128 stands for zero in the data rows.
Some points, one per row:
{128, 166, 165, 086, 143, 131, 074, 120, 179, 098, 142, 087, 148, 105, 185, 173}
{121, 108, 142, 183, 107, 132, 137, 159, 134, 151, 121, 145, 127, 106, 110, 150}
{121, 135, 235, 199, 094, 141, 113, 160, 222, 071, 158, 166, 194, 103, 138, 201}
{133, 205, 166, 064, 138, 127, 057, 122, 202, 075, 140, 057, 148, 094, 195, 159}
{115, 176, 139, 087, 150, 131, 101, 102, 149, 111, 129, 095, 139, 099, 165, 117}
{146, 163, 090, 086, 130, 119, 110, 117, 132, 148, 123, 106, 107, 146, 134, 098}
{130, 162, 149, 109, 142, 127, 107, 118, 152, 119, 124, 105, 141, 089, 170, 134}
{120, 103, 149, 183, 110, 121, 149, 156, 149, 124, 142, 172, 138, 130, 102, 161}
{126, 148, 139, 097, 143, 128, 106, 113, 124, 133, 130, 107, 138, 114, 152, 133}
{139, 107, 146, 135, 110, 137, 120, 137, 149, 109, 128, 141, 132, 142, 141, 150}
{142, 087, 128, 154, 119, 157, 133, 139, 128, 123, 123, 139, 150, 128, 103, 134}
{098, 156, 180, 137, 149, 137, 104, 118, 179, 109, 121, 127, 145, 109, 146, 172}
{136, 134, 092, 072, 145, 131, 115, 108, 102, 125, 104, 089, 091, 151, 124, 100}
{123, 189, 129, 093, 141, 126, 099, 102, 118, 108, 124, 077, 121, 136, 153, 130}
{135, 093, 123, 161, 130, 114, 131, 136, 091, 173, 119, 179, 114, 150, 103, 130}
{142, 144, 063, 093, 149, 138, 115, 107, 078, 133, 097, 093, 088, 151, 109, 074}
{154, 057, 171, 187, 115, 139, 161, 155, 134, 124, 129, 203, 142, 128, 115, 146}
{103, 152, 109, 101, 153, 127, 119, 108, 117, 142, 131, 093, 133, 118, 150, 117}
{105, 083, 129, 163, 134, 132, 157, 127, 115, 147, 113, 164, 126, 147, 084, 134}
{117, 020, 133, 242, 073, 132, 196, 177, 086, 166, 127, 227, 115, 157, 029, 116}
{132, 128, 107, 113, 123, 132, 136, 132, 110, 116, 130, 121, 116, 146, 109, 101}
{113, 223, 068, 031, 175, 113, 090, 083, 097, 131, 114, 040, 104, 125, 177, 086}
16 more points follow, each with its number after it:
{110, 188, 127, 099, 137, 132, 092, 116, 124, 120, 105, 073, 132, 111, 163, 130} 0
{147, 157, 109, 107, 129, 147, 119, 132, 129, 093, 132, 103, 112, 125, 140, 103} 1
{119, 144, 118, 085, 113, 123, 126, 119, 149, 109, 127, 102, 139, 143, 122, 140} 2
{143, 157, 018, 018, 168, 107, 097, 089, 044, 157, 096, 055, 070, 154, 128, 047} 3
{130, 071, 177, 222, 093, 140, 162, 171, 159, 116, 156, 196, 154, 127, 094, 175} 4
{142, 135, 177, 150, 123, 138, 126, 147, 166, 078, 142, 136, 154, 103, 147, 151} 5
{122, 127, 093, 126, 152, 123, 136, 108, 081, 154, 125, 095, 105, 136, 125, 109} 6
{128, 070, 133, 193, 095, 119, 181, 144, 095, 168, 149, 193, 132, 120, 076, 118} 7
{125, 122, 180, 168, 105, 122, 133, 152, 177, 114, 149, 161, 156, 122, 119, 164} 8
{155, 099, 155, 168, 124, 129, 167, 163, 124, 126, 147, 153, 138, 114, 118, 135} 9
{126, 114, 124, 141, 134, 099, 144, 141, 102, 152, 111, 159, 145, 131, 100, 109} 10
{117, 162, 052, 063, 138, 112, 120, 099, 069, 169, 114, 077, 098, 128, 117, 090} 11
{123, 108, 128, 115, 114, 138, 129, 127, 123, 128, 132, 115, 130, 130, 148, 122} 12
{149, 035, 016, 129, 138, 112, 180, 132, 000, 218, 091, 160, 065, 181, 056, 048} 13
{118, 184, 160, 107, 128, 111, 098, 135, 188, 094, 142, 098, 155, 107, 176, 160} 14
{132, 152, 099, 114, 134, 134, 136, 135, 130, 100, 138, 103, 134, 131, 134, 104} 15
Which two of these numbered points are nearest to each point below, ignoring the 2 directions in which the first points spread most? Their numbers follow each, nearest first.
{143, 201, 059, 064, 157, 141, 079, 099, 117, 125, 099, 064, 103, 134, 156, 097} > 4 1
{130, 140, 169, 141, 135, 131, 127, 138, 158, 108, 149, 123, 157, 095, 145, 149} > 9 4
{147, 050, 149, 192, 123, 127, 163, 146, 103, 146, 130, 201, 139, 131, 100, 137} > 13 3
{111, 115, 105, 148, 153, 132, 148, 117, 086, 169, 109, 145, 101, 141, 084, 117} > 6 0
{136, 105, 157, 189, 119, 125, 147, 159, 145, 098, 138, 174, 147, 135, 116, 169} > 4 5
{105, 197, 110, 057, 187, 116, 075, 067, 105, 132, 089, 085, 109, 111, 176, 121} > 0 10
{180, 023, 074, 178, 109, 130, 174, 160, 047, 171, 106, 192, 085, 146, 037, 082} > 3 5
{137, 149, 220, 146, 098, 122, 083, 165, 236, 072, 153, 139, 192, 100, 175, 199} > 3 14
{117, 151, 172, 122, 141, 109, 103, 131, 164, 104, 116, 135, 165, 103, 147, 139} > 10 8
{135, 180, 196, 118, 126, 115, 082, 156, 244, 066, 139, 125, 189, 075, 201, 193} > 14 3
{120, 162, 173, 142, 138, 127, 125, 113, 176, 134, 136, 132, 165, 097, 151, 163} > 7 6
{143, 111, 122, 130, 140, 136, 143, 130, 118, 114, 105, 137, 125, 120, 129, 118} > 5 3
{113, 108, 099, 139, 114, 127, 140, 133, 103, 175, 135, 141, 117, 136, 092, 127} > 11 8
{111, 255, 161, 000, 173, 120, 024, 073, 217, 059, 128, 000, 171, 075, 255, 157} > 3 12
{161, 108, 067, 128, 128, 147, 151, 128, 070, 129, 119, 133, 081, 153, 096, 070} > 1 5
{119, 088, 184, 207, 091, 136, 137, 184, 203, 092, 146, 189, 178, 121, 120, 198} > 14 4
{143, 142, 206, 150, 127, 145, 113, 146, 194, 077, 144, 148, 161, 091, 171, 164} > 5 1
{151, 093, 094, 143, 126, 130, 157, 126, 079, 139, 105, 152, 099, 137, 105, 100} > 5 4
{130, 083, 226, 202, 104, 143, 153, 170, 210, 070, 166, 197, 159, 136, 113, 196} > 4 5
{121, 107, 195, 138, 113, 150, 111, 150, 202, 098, 147, 136, 178, 107, 179, 177} > 12 13
{124, 187, 151, 116, 135, 117, 102, 121, 142, 137, 149, 090, 120, 124, 137, 119} > 8 14
{111, 151, 121, 112, 159, 125, 115, 107, 123, 124, 124, 104, 130, 120, 134, 118} > 6 4
{122, 094, 140, 161, 120, 138, 131, 137, 112, 130, 117, 148, 122, 137, 118, 141} > 0 6
{129, 197, 065, 037, 149, 120, 107, 085, 114, 105, 116, 032, 096, 137, 171, 075} > 15 4
{101, 055, 138, 227, 081, 132, 155, 160, 139, 174, 129, 199, 147, 148, 086, 173} > 11 0
{127, 231, 152, 050, 155, 145, 070, 110, 208, 041, 136, 041, 136, 095, 220, 130} > 1 5
